A: 182	140	105	103	122	87	133	154	176
S: 191	148	74	146	186	44	182	175	116
D: 140	163	68	109	196	106	210	156	105
Z: 150	156	118	102	118	115	149	150	85
V: 160	137	127	126	116	87	125	128	120
P: 188	140	76	115	89	87	115	124	165
G: 143	163	48	49	142	119	185	101	75
B: 233	232	152	97	131	68	156	173	151
gone B: 152	131	232	68	233	156	173	97 | 151
gone G: 49	142	101	163	75	185	143	119 | 48
gone B: 131	68	173	97	232	151	156	152 | 233
gone Z: 118	85	150	150	102	156	115	118 | 149

N: 114	124	135	111	163	80	151
Y: 126	146	145	150	118	147	161
R: 156	124	135	111	150	80	151
L: 126	146	145	131	125	128	126
gone R: 80	151	150	111	156	124 | 135
gone R: 80	124	111	150	135	156 | 151

T: 214	131	102	101	146	102	149	131	183	127	102	153	133	100	129	102	104	104	131
K: 69	119	165	167	145	167	147	116	139	128	167	143	161	167	121	167	166	166	130
U: 131	132	197	201	146	201	146	131	170	135	200	144	201	201	128	199	199	198	131
W: 196	126	143	145	93	145	89	126	83	125	143	90	102	146	129	144	143	142	128
gone U: 146	198	201	144	135	170	132	201	131	128	197	131	199	131	201	199	146	201 | 200
gone T: 101	149	131	131	100	146	104	133	104	102	214	129	102	153	131	102	102	127 | 183

C: 154	104	104	116	126	87	124	105	128	175	54	127	123	127	104	102	183	108	156	127	84	126	104	156	89	110	128	116	107	97	128	111	114	86	175	86
F: 106	94	102	128	125	90	123	102	149	111	114	127	87	130	104	104	117	101	118	130	119	125	104	118	108	102	130	101	104	109	127	103	102	118	86	119
Q: 154	104	104	116	126	87	124	105	128	175	54	104	123	127	104	102	183	108	189	127	43	126	101	187	50	105	126	109	103	106	127	105	108	46	84	44
gone F: 104	87	127	103	101	123	102	114	127	117	130	119	108	125	104	149	130	94	119	104	109	104	102	118	128	111	102	118	130	102	125	106	86	118	101 | 90
gone F: 118	119	101	114	130	127	90	108	94	86	119	149	104	106	104	101	117	125	118	103	104	102	102	102	130	111	87	130	125	127	109	123	102	104	118 | 128

tas: 44	166	136	127	54	128	125	124	159	122	163	127	140	125
zipa: 125	174	160	128	119	126	150	151	165	151	169	126	180	129
zan: 90	169	148	126	90	131	97	98	174	98	181	133	149	148
goz: 90	169	148	126	90	131	97	116	93	115	89	130	75	128
Nam: 90	169	148	126	90	131	97	98	174	98	181	133	177	120
vezi: 42	159	144	129	61	132	99	98	162	97	165	133	160	124
gone Nam: 131	126	97	169	174	177	148	98	98	133	90	120	90 | 181
gone zan: 131	181	90	98	169	126	148	174	97	133	98	90	148 | 149

Gegeg: 79	185	93	160
rukug: 85	173	72	160
Votur: 124	151	81	162
mel: 81	171	170	158
gik: 118	157	89	162
Vopi: 120	142	50	161
Voted: 137	152	112	165
Kud: 120	158	97	163
Kubul: 103	168	93	161
suto: 103	171	101	162
fumi: 118	157	89	163
gone rukug: 72	173	85 | 160
gone mel: 170	81	158 | 171

J: 127	129	126	129	128	128	120	128	130	129	127	127	128	130	126	128	129	119
X: 127	129	126	129	128	128	132	128	130	129	127	127	128	130	126	128	128	133
E: 127	127	130	126	128	128	127	128	130	126	126	129	128	130	127	128	125	128
M: 127	127	130	126	128	128	130	128	130	126	126	129	128	125	127	128	125	129
q: 127	127	130	126	128	128	130	128	130	126	126	129	128	125	127	128	125	129 | M
gone J: 126	127	129	127	129	129	128	130	128	128	129	120	127	126	128	130	128 | 119
gone X: 128	126	128	129	133	128	126	127	129	128	130	129	128	127	128	127	130 | 132
gone X: 129	130	129	127	130	126	128	127	132	128	128	128	126	128	128	129	127 | 133

Fuzi: 174	181	182	80	180
fuze: 137	222	68	67	63
bep: 121	135	134	124	120
gone fuze: 137	67	222	68 | 63
gone Fuzi: 181	80	180	174 | 182
gone bep: 120	135	124	134 | 121
gone bep: 120	121	134	124 | 135
gone Fuzi: 181	174	80	180 | 182

zuk: 124	139	140	98
Gumun: 124	139	168	118
Bal: 167	139	168	177
gone Bal: 177	167	139 | 168
gone zuk: 98	124	140 | 139
gone zuk: 139	98	140 | 124

teref: 137	132	136	73	144	124	140	135	104	132	134	160	88	151	85	140	113	157	145	142	159	136	107	97	123	141	113	113	138	143	142	79	103	89	120
Biki: 145	211	161	181	166	160	138	158	185	146	149	189	170	219	157	144	185	140	137	166	196	149	164	176	160	152	168	175	149	180	151	178	178	200	179
femo: 125	141	106	166	127	129	110	111	167	113	120	117	122	127	169	125	132	112	107	125	114	130	159	137	140	103	151	155	126	126	105	154	155	161	126
lakir: 97	136	100	153	105	105	92	99	133	99	96	111	138	127	136	97	118	85	87	105	113	100	125	98	111	94	117	122	99	113	93	148	120	135	113
Bivu: 110	140	132	155	112	118	118	125	118	130	116	118	142	132	133	110	133	100	112	121	129	107	120	157	119	129	75	73	117	118	163	149	92	113	158
vig: 110	140	132	155	112	118	118	125	118	130	116	118	142	132	133	110	133	100	112	121	129	107	120	157	119	129	117	116	112	126	121	164	115	131	128
bupat: 137	107	82	119	122	117	114	93	147	109	122	93	125	85	169	142	86	130	112	129	91	138	161	97	143	90	149	146	137	114	92	113	132	109	83
kevos: 125	141	106	150	127	129	110	111	167	113	120	117	156	127	169	125	132	112	107	125	114	130	159	137	140	103	151	155	126	126	105	154	155	161	126
gone Biki: 185	161	149	166	145	178	178	140	157	180	170	189	158	160	211	152	166	196	164	181	185	175	176	138	151	179	200	160	149	168	149	146	137	144 | 219
gone bupat: 97	117	137	132	93	169	93	137	112	90	85	114	161	143	82	149	129	142	109	122	119	86	113	130	122	114	92	147	107	146	125	83	109	138 | 91
gone kevos: 110	127	155	107	125	103	140	125	112	130	129	125	132	113	169	106	126	114	120	150	159	117	126	137	156	141	161	154	127	167	105	126	155	111 | 151
gone vig: 116	112	129	118	121	118	116	155	120	110	133	131	112	164	112	100	118	157	130	118	119	140	142	129	125	107	115	132	117	110	128	121	132	133 | 126
gone Bivu: 158	129	113	100	92	118	130	149	125	110	155	133	142	140	119	118	107	118	75	132	129	118	118	112	110	120	132	163	133	121	112	117	157	73 | 116

vas: 109	141	143	140	111	129	141	140	128
kot: 150	106	150	87	136	92	146	109	149
lotu: 101	122	138	175	136	158	124	148	113
Bidob: 178	123	111	42	127	110	140	89	128
semur: 102	127	123	154	98	153	143	152	167
doki: 130	113	133	127	126	130	134	125	133
mek: 131	164	112	146	135	133	89	128	162
Zera: 158	123	121	88	138	102	123	102	129
Gal: 135	103	129	103	134	122	152	120	88
Rola: 122	164	112	123	128	120	105	125	148
kaz: 112	132	120	172	138	163	108	138	141
gone semur: 143	167	98	123	127	154	152	102 | 153
gone Rola: 148	105	112	164	125	120	122	128 | 123
gone Bidob: 178	42	127	140	128	89	110	123 | 111
gone Bidob: 127	42	178	123	140	110	111	89 | 128
gone mek: 131	164	128	89	135	133	146	112 | 162
gone semur: 167	102	152	143	123	154	98	153 | 127
gone Bidob: 178	127	140	89	111	110	128	42 | 123

zod: 144	147	140	137	156	150	142	153	154	135	134	135	121	118	114	142	150	124	89	145	96	138	159	101	154	114	145	148	146	152	67	148	146	120	134	112	141	143	146	148	146	157	107	106	130	155	148	141	149	76	65	86	143	130	133	97	148	97	121	93	77	150
Toz: 119	151	108	112	145	133	154	151	150	73	149	149	135	136	52	124	100	91	73	100	43	151	83	125	152	51	134	142	99	129	89	93	128	93	119	90	36	129	137	146	150	139	80	79	46	77	129	63	143	112	104	77	110	54	128	71	144	116	28	119	115	133
dibon: 171	137	141	134	145	169	135	151	142	191	136	137	121	129	161	180	213	135	119	187	147	132	177	115	146	131	140	144	194	148	131	192	140	139	178	133	179	174	164	141	150	147	189	186	195	185	178	171	141	109	106	111	171	185	166	182	154	106	180	122	104	174
popir: 160	145	121	117	153	163	143	159	148	160	143	144	125	135	140	175	202	107	106	181	125	140	155	118	152	84	134	139	177	107	117	173	130	131	173	125	134	172	163	140	155	145	172	170	152	174	178	134	145	104	97	103	155	146	164	166	152	104	131	119	101	172
gone Toz: 149	129	128	80	100	146	151	128	124	108	43	63	54	36	46	83	100	134	150	90	104	71	110	52	119	133	119	79	93	73	115	145	135	116	137	142	112	133	93	112	91	136	129	149	77	89	51	73	28	151	143	125	152	119	150	139	129	144	151	99	77 | 154
gone popir: 135	164	107	146	144	175	103	172	134	145	118	131	202	160	145	173	101	117	134	177	107	173	152	163	174	84	155	155	152	155	97	140	130	145	148	181	140	160	104	163	125	125	178	143	117	172	134	159	140	131	104	139	172	143	121	152	170	119	166	153	125 | 106
gone dibon: 150	177	182	171	141	137	185	187	178	109	178	140	135	180	185	171	119	104	151	154	148	171	132	131	192	142	174	131	137	111	135	147	121	145	106	179	186	122	191	189	129	141	136	174	106	133	139	166	161	144	180	146	164	169	213	115	195	140	194	141	147 | 134
gone Toz: 134	133	119	146	151	128	145	77	73	28	154	125	119	150	137	89	116	43	83	63	52	139	112	129	115	108	152	93	129	128	51	110	143	129	124	150	93	149	91	100	142	80	144	119	79	151	90	46	136	73	133	36	100	135	149	104	77	112	54	151	71 | 99

geler: 136	139	138	138	124	124
dok: 130	129	131	89	79	79
sud: 121	130	116	120	163	161
pila: 117	234	118	129	235	118
Kape: 110	111	129	129	235	234
gone pila: 118	129	234	118	117 | 235
gone sud: 163	116	121	130	120 | 161
gone sud: 120	130	163	161	116 | 121
gone pila: 118	129	117	234	118 | 235
gone pila: 235	118	117	129	118 | 234
gone pila: 234	129	118	118	235 | 117

mugoz: 134	165	159	132	116	125	128	146	120	97	162	108	119
mapot: 95	172	123	122	119	121	78	126	165	126	107	135	127
Ner: 186	112	175	130	123	119	91	98	91	94	114	110	171
kuva: 126	174	120	188	121	124	91	103	52	138	93	126	187
muzaz: 141	100	120	139	131	120	149	113	100	128	121	113	123
nok: 113	94	116	135	140	141	126	96	160	106	145	142	126
Miv: 141	121	159	114	145	129	158	74	84	124	134	148	92
rorek: 165	118	77	108	104	126	95	113	181	118	162	126	116
poku: 132	143	106	126	131	114	121	83	113	149	91	105	137
lilu: 93	131	140	113	97	138	139	157	114	119	128	123	138
duren: 131	154	124	156	86	147	160	152	203	112	108	131	130
gone mugoz: 128	134	146	125	116	165	119	132	97	120	162	159 | 108
gone kuva: 138	91	93	174	103	120	187	124	126	126	52	121 | 188
gone Miv: 124	114	92	84	159	129	121	145	148	141	134	74 | 158
gone Miv: 141	148	114	84	158	129	145	121	74	134	159	124 | 92

Fiba: 103	144	179	151	141	95
mab: 54	141	224	205	173	111
vevar: 55	139	224	204	173	114
Gera: 172	85	23	93	106	173
rezom: 173	87	24	96	106	208
Loze: 119	148	166	133	132	88
Bas: 172	85	24	92	105	208
Pozim: 116	148	165	131	131	90
Gaku: 126	116	111	136	130	159
gone Gera: 85	172	173	93	106 | 23
gone Gera: 23	106	85	93	173 | 172

kam: 141	161	143	129	106	87	111	113
mil: 128	133	95	129	142	143	109	115
zure: 113	61	112	128	121	149	108	104
vafi: 170	175	111	126	84	86	113	112
kone: 92	45	92	131	139	154	107	103
navuk: 176	140	177	128	74	109	112	107
zer: 144	108	145	125	99	124	110	106
gone vafi: 113	126	86	170	84	112	175 | 111
gone mil: 95	115	128	129	143	109	133 | 142
gone mil: 128	95	142	115	109	133	143 | 129
gone vafi: 175	84	112	111	170	113	86 | 126
gone vafi: 113	175	112	84	126	111	170 | 86
gone zer: 110	145	108	99	125	106	144 | 124
gone vafi: 170	86	126	111	113	175	84 | 112

